Some points, one per row:
[0.45 0.16 0.73 2.18 1.48 0.85 1.61 1.48]
[0.50 1.37 2.28 0.25 0.44 0.06 1.24 1.03]
[0.34 1.15 0.30 1.08 0.79 0.13 0.47 0.01]
[1.59 1.49 0.93 1.01 1.44 0.83 0.81 1.00]
[0.57 0.11 0.17 0.96 0.85 0.54 0.20 0.68]
[0.39 1.09 1.21 0.51 0.04 0.48 1.97 1.79]
[0.67 0.61 0.99 0.15 0.14 1.07 0.21 1.08]
[0.87 1.86 2.02 0.39 0.42 1.09 1.38 0.45]
[1.93 1.60 1.46 0.82 1.11 0.51 0.07 0.48]
[1.97 2.36 1.00 0.95 0.47 0.30 0.43 0.19]
[2.48 2.44 1.37 0.09 0.06 0.69 0.84 1.02]
[0.43 1.71 2.75 0.28 0.14 0.31 0.02 1.96]
[1.92 1.57 0.83 0.01 0.65 0.41 0.50 1.07]
[0.07 0.76 0.16 1.78 1.76 0.49 0.63 0.72]
[1.25 1.47 1.48 0.21 0.11 0.72 0.48 1.24]
[0.25 0.98 0.32 1.76 1.44 0.24 0.16 0.87]
[0.18 0.87 1.05 0.27 0.65 0.12 0.23 1.53]
[1.82 2.13 0.55 1.51 1.58 0.28 0.03 0.99]
[0.86 0.35 1.22 0.18 0.61 0.39 0.64 0.94]
[0.51 0.77 0.05 1.35 1.32 0.08 0.11 1.06]
[0.01 0.75 1.13 1.06 0.95 0.11 0.16 2.26]
[0.05 0.58 0.73 1.07 1.21 0.19 1.80 1.18]
[0.40 1.62 1.99 0.39 0.23 0.66 0.61 1.32]
[1.16 1.05 0.03 1.75 1.49 0.20 0.78 2.08]
19 more points follow, each with its number after it:
[0.38 0.43 0.46 0.57 0.07 0.80 0.78 1.64] 0
[1.49 2.08 1.02 0.98 0.82 0.10 0.30 0.77] 1
[0.02 0.71 1.01 0.27 0.16 0.07 2.62 1.80] 2
[0.79 0.23 0.91 1.00 0.66 0.45 2.62 2.76] 3
[0.16 0.63 0.33 1.19 0.80 0.10 0.30 0.84] 4
[0.08 1.06 0.81 0.42 0.32 0.31 0.60 1.63] 5
[2.08 2.58 0.21 2.03 1.03 0.10 0.10 0.72] 6
[0.26 1.20 1.51 0.59 1.13 0.08 0.44 2.10] 7
[0.36 1.20 0.78 1.00 0.81 0.15 0.28 1.57] 8
[0.62 1.03 1.06 0.08 0.38 0.70 0.21 0.74] 9
[0.33 0.75 0.63 0.64 0.17 1.25 0.89 0.80] 10
[0.22 0.53 1.03 0.36 0.67 0.31 1.69 1.42] 11
[0.08 0.69 1.09 0.44 0.04 0.71 1.44 1.21] 12
[0.56 0.40 0.53 0.76 0.88 0.09 0.16 1.27] 13
[0.18 0.01 0.53 1.67 0.60 0.08 0.39 0.83] 14
[0.72 0.80 1.55 0.30 0.57 0.30 1.12 3.04] 15
[0.17 1.05 0.57 0.68 0.26 0.09 0.19 0.90] 16
[0.22 0.35 0.19 1.15 0.96 0.08 0.22 0.95] 17
[0.03 1.34 0.32 1.05 1.79 0.29 0.12 1.62] 18
Which of these numbered points is nearest to each point below, ignoring the 3 directions in which the first points spread most? Its number follows each.
[1.87 2.02 0.99 0.68 1.05 0.11 0.66 1.44] > 7
[0.51 0.98 1.73 0.50 0.54 0.89 0.37 2.71] > 15
[0.46 0.71 0.06 0.73 0.66 0.63 0.10 1.03] > 12
[0.61 0.17 0.67 0.86 0.65 0.37 0.26 2.34] > 3
[0.35 0.10 0.67 1.23 0.12 0.67 0.32 0.61] > 14
[0.33 0.60 0.41 1.10 0.63 0.09 0.05 0.83] > 4
[0.65 1.20 0.99 0.65 0.40 0.86 1.42 1.09] > 12
[0.05 0.32 0.10 1.72 1.22 0.28 0.23 0.95] > 4
[0.50 1.36 0.86 2.35 2.29 0.90 0.76 1.15] > 7
[2.20 2.92 0.64 0.56 0.19 0.49 0.57 0.65] > 5
